(in the rows, 128 means zero)
Each named move below is a turn or a mirror, shown by a few rows before and after it. Which moves, in which order, take the first row of each later pair to the second? The first pair is answered.
move k_160:
[104 119 122 162 128 155 157 108 130 181 150] -> [141 164 131 108 161 162 112 119 142 157 164]
[178 150 122 107 166 122 110 169 133 134 137] -> [133  96 114 171 126 111 169 156 121 163 116]
[143  91 139 116 118 119 109 151 132 147 131] -> [143  90 135 115 118 119 109 150 132 147 131]
move k_929:
[117 157 125 142 137 161 134 104 118 130 143] -> [129 141 130 104 142 156 108 105 118 115 143]
[124 169 140 115 132 149 111  80 129 102 145] -> [120 175 132 137 128 152 124  82 129 111 145]
[131 142 108 131 141 146 136 121 108 135 134] -> [136 137 111 107 143 145 121 122 109 128 133]
[106  91 138 169 112 105 160 106 102 170 137] -> [134  69 153  94 119  94 115 104 101 142 141]
move k_897:
[144 173 131 122 174 135 108 156 125 165 157] -> [ 97 196 130 142 151 116 157 100 133 119 121]
[176 111 144  99 147 111  84 166 143 153 165] -> [146 192 113 114 156 150 123  90 139 113 168]
[137 104 161 139 134 145 120 136 132 124 158] -> [128 128 151 140 139 154 129 112 130 113 158]
move k_643:
[121  78 129 126  89 114 132 135 121 164 156] -> [ 99 116 126 149  79 102 162 107 134 132 136]
[108 121 141  49 138 121 107 152 120 103  78] -> [ 96 119  93 109 155 191 140 133  79 172 124]
[165 208 114 160 139 177 144 123 120 142 105] -> [193 181 153  94 132 132  99 157 139 108  84]

Between the rows of a pair lie 2 to 4 moves.
[158 167 117 152 120 140 129 157 119 163 149] -> [159 146 147  99 102  94 113 147 137 106 111] | k_643, k_160, k_929
[116  67 126  89 100  86 100 177 145 129 123] -> [138 100 106  60 133 133  74 152 127 130 160] | k_643, k_160, k_897, k_643
[135  51 148  86 118 142 110 130 124 120 127] -> [141  90 148  68 128 147 101 115 133  88 124] | k_897, k_643, k_160, k_643
[116 101 133 134 109 112 126 128 124 127 119] -> [125 140 126 155 127 134 125 144 129 146 137] | k_160, k_929, k_897, k_897
[134 184 123 102 147 133 121  92 141  93 130] -> [160 117 125 112 155 147  96 152 121 171 160] | k_897, k_929, k_160, k_643
[161 146 135 120 164 134 100 173 153 144 131] -> [146 118 120 155 156 145 119 174 140 176 136] | k_897, k_160, k_897, k_897
[139 170 127 132 134 128 138 111 141 112 141] -> [142  87 139 110 112 111 125 126 127 132 133] | k_643, k_160, k_929
[122 172 143 153 129  87 127  95 140  99  95] -> [122 138 150 178 117  72 131 128 140 126  93] | k_897, k_160, k_643, k_643
[140 189 165 120 138 137 163 121 184  81 122] -> [166 124 152  63 153 177 121 100 144 112 157] | k_897, k_643, k_897, k_929
[112  63 138 116  75  86 137 137 114 126 102] -> [163 109 135  59 122 126  77 155 114 122 144] | k_643, k_643, k_643, k_160
[106 137 113 151 126 113 163  83 139  90 121] -> [118  82 102 146 128 138 152  87 111 138 147] | k_643, k_897, k_160
[135 130 132 159 138 128 118 163 111 157 156] -> [141 130 124 110 147 146  98 124  98 132 163] | k_929, k_160, k_897, k_929
[107 151 120 168 131 130 158 115 141 131 115] -> [136 167 125 158 152 143 128 149 143 146 138] | k_160, k_643, k_929
[134  86 118 145 117 138 127 126 121 155 148] -> [156 108 126 129 132 133 101 153 131 148 151] | k_160, k_929, k_643, k_643
[ 78  59 115 146  70 118 180  70 102 132  89] -> [173 136 130  22 151 156  65 112 112 110 144] | k_643, k_643, k_160
[ 87 164 138 144 107 144 166 120 141 130 107] -> [120 186 149  98 131 151 125 135 148 115 120] | k_643, k_643, k_160, k_643
[143  27 140  70 125 161  93 125  95 147 135] -> [ 93  27 155 140  81 106 157 134 122 127  81] | k_643, k_897, k_643, k_643
[129 105 131  78 112 100 117  81 137  81 103] -> [106  71 101 140 103 132 157  75 107 142 123] | k_897, k_897, k_160
[111  84 168 131 104  75 136 163 150 116 101] -> [ 90 122 154 139 100  86 164 113 151  87  93] | k_897, k_897, k_897
[122 155 123 108 148 115 122 112 145 103 113] -> [120 158 103 141 155 143 134 117 132 136 137] | k_929, k_643, k_643, k_160
[146 181  89 195 160 170 130 167  95 175 163] -> [162 126 144 154 130  84  93 237 130 148 115] | k_643, k_160, k_897, k_929
[138 120 119 174 124 135 147 158 110 162 134] -> [164 107 138 101 128 114  99 161 117 128 127] | k_897, k_160, k_897, k_643
[109 128 107 190 120 135 182 116 115 154 135] -> [134  73 131 161 114 107 142 167 119 174 130] | k_897, k_643, k_643
[131  91 157 142 104  66 126 159 132 147 139] -> [119 101 129 178 112 104 152 134 112 176 162] | k_160, k_897, k_160, k_897
[ 82  85 126 180  85  86 192 115 126 147  96] -> [158 185 144  52 156 112  90 123 148  80 129] | k_897, k_160, k_897, k_643
[124  53 126 120 122 114 111 120 136 158  83] -> [107 165 100 167 143 152 153  83 142 140  89] | k_643, k_643, k_897, k_643
[127 173 108 138 154 147 121 133 139 138 145] -> [ 98 136 127 154 113 101 147 126 148 113 104] | k_643, k_897, k_160
[162 202 122 131 150 151 116 163 158 116 128] -> [147 206 112 154 146 159 139 149 154 126 130] | k_160, k_643, k_897, k_643
[139  44 114 128 127 142 127 139  98 183 149] -> [177 148 126  68 172 148  78 144 129 122 154] | k_897, k_643, k_897, k_897
[120  44 137 126 104  70 116 141 146 120 108] -> [168 132 134  83 158 103  64 165 156 105 143] | k_929, k_643, k_160
[109 134  93 221 124 142 166 158 110 193 146] -> [ 93 189 118 202 108  88 178 139 156 106  92] | k_643, k_160, k_643, k_643
[123 133 131  95 122 121 120 106 128  90 108] -> [148 166 119 120 149 146 103 150 127 135 135] | k_897, k_929, k_160, k_643
[114 138 136 120 120 115 135 124 147 109  92] -> [118  88 122 128 121 133 131 130 120 159 120] | k_897, k_643, k_929, k_160
[123 184 133 158 131 123 139 161 155 108 120] -> [127 140 113 168 138 158 137 165 123 164 153] | k_160, k_897, k_929, k_643
[105 189 153  97 130 140 113 133 167  79 107] -> [ 79 183 127 160 123 171 159 107 148 117 119] | k_643, k_643, k_160
[ 84 139 126 174 109  99 145 135 136 131 104] -> [ 87 157 113 135 119 123 138  80 125 105 113] | k_929, k_643, k_929, k_643
[138 107 132 153 134 122 117 179 129 165 145] -> [ 92 117 126 168 111 105 165 120 137 115 111] | k_929, k_897, k_643, k_160
[117 132 121 113 142 128  64 124 108 187 176] -> [ 95 125 110 142 129 135  93 101 100 196 173] | k_929, k_897, k_643, k_643
[123  77 150 103  94  75 131 123 126 109  97] -> [141 169 111 169 149 159 137 149 111 176 161] | k_160, k_929, k_897, k_897
[ 91 138 104 161 115 145 186  54 111 123 116] -> [124 175  95 130 152 182 151  61 104 131 150] | k_643, k_897, k_643
[109 120 157 128  95 119 160  89 137  89  95] -> [125  88 150  91 107 141 136  77 114 102 116] | k_643, k_643, k_929, k_160
[164 143 118 110 157 131 119 135  87 102 117] -> [153 103 113 148 140 127 137 148  76 138 119] | k_643, k_160, k_897, k_897
[109  99 125 100 139 137 134  67 129 107  91] -> [111 109 148 109 129 101 131 104 154  97  69] | k_160, k_929, k_160, k_897
[ 80 152 159 168 102  86 169 125 143  94  67] -> [ 83 135 154 197 103  95 172 155 138 136  81] | k_643, k_929, k_643
[120  69 101 181 110 144 147 138 101 191 155] -> [126 187 104  98 138 147 128  61 127  71 136] | k_160, k_897, k_929
[103 198 138 149 121 109 162 121 159  80 110] -> [166 160 145  78 158 130  79 176 146 122 159] | k_897, k_897, k_897, k_643
[131  81 143  48 130 120  93 104 125 101 120] -> [ 88  57 139 136  92  96 159 116 126 133  94] | k_160, k_929, k_643, k_929
[126 175 120 125 152 153 123 149 162 134 129] -> [ 88  95 116 133 113 140 159 103 140 136 109] | k_160, k_929, k_897, k_160
[134 139 139  73 122 129 123  69 121  74 138] -> [145  71 150  69 111 112 106 106 114 106 138] | k_643, k_897, k_897, k_160
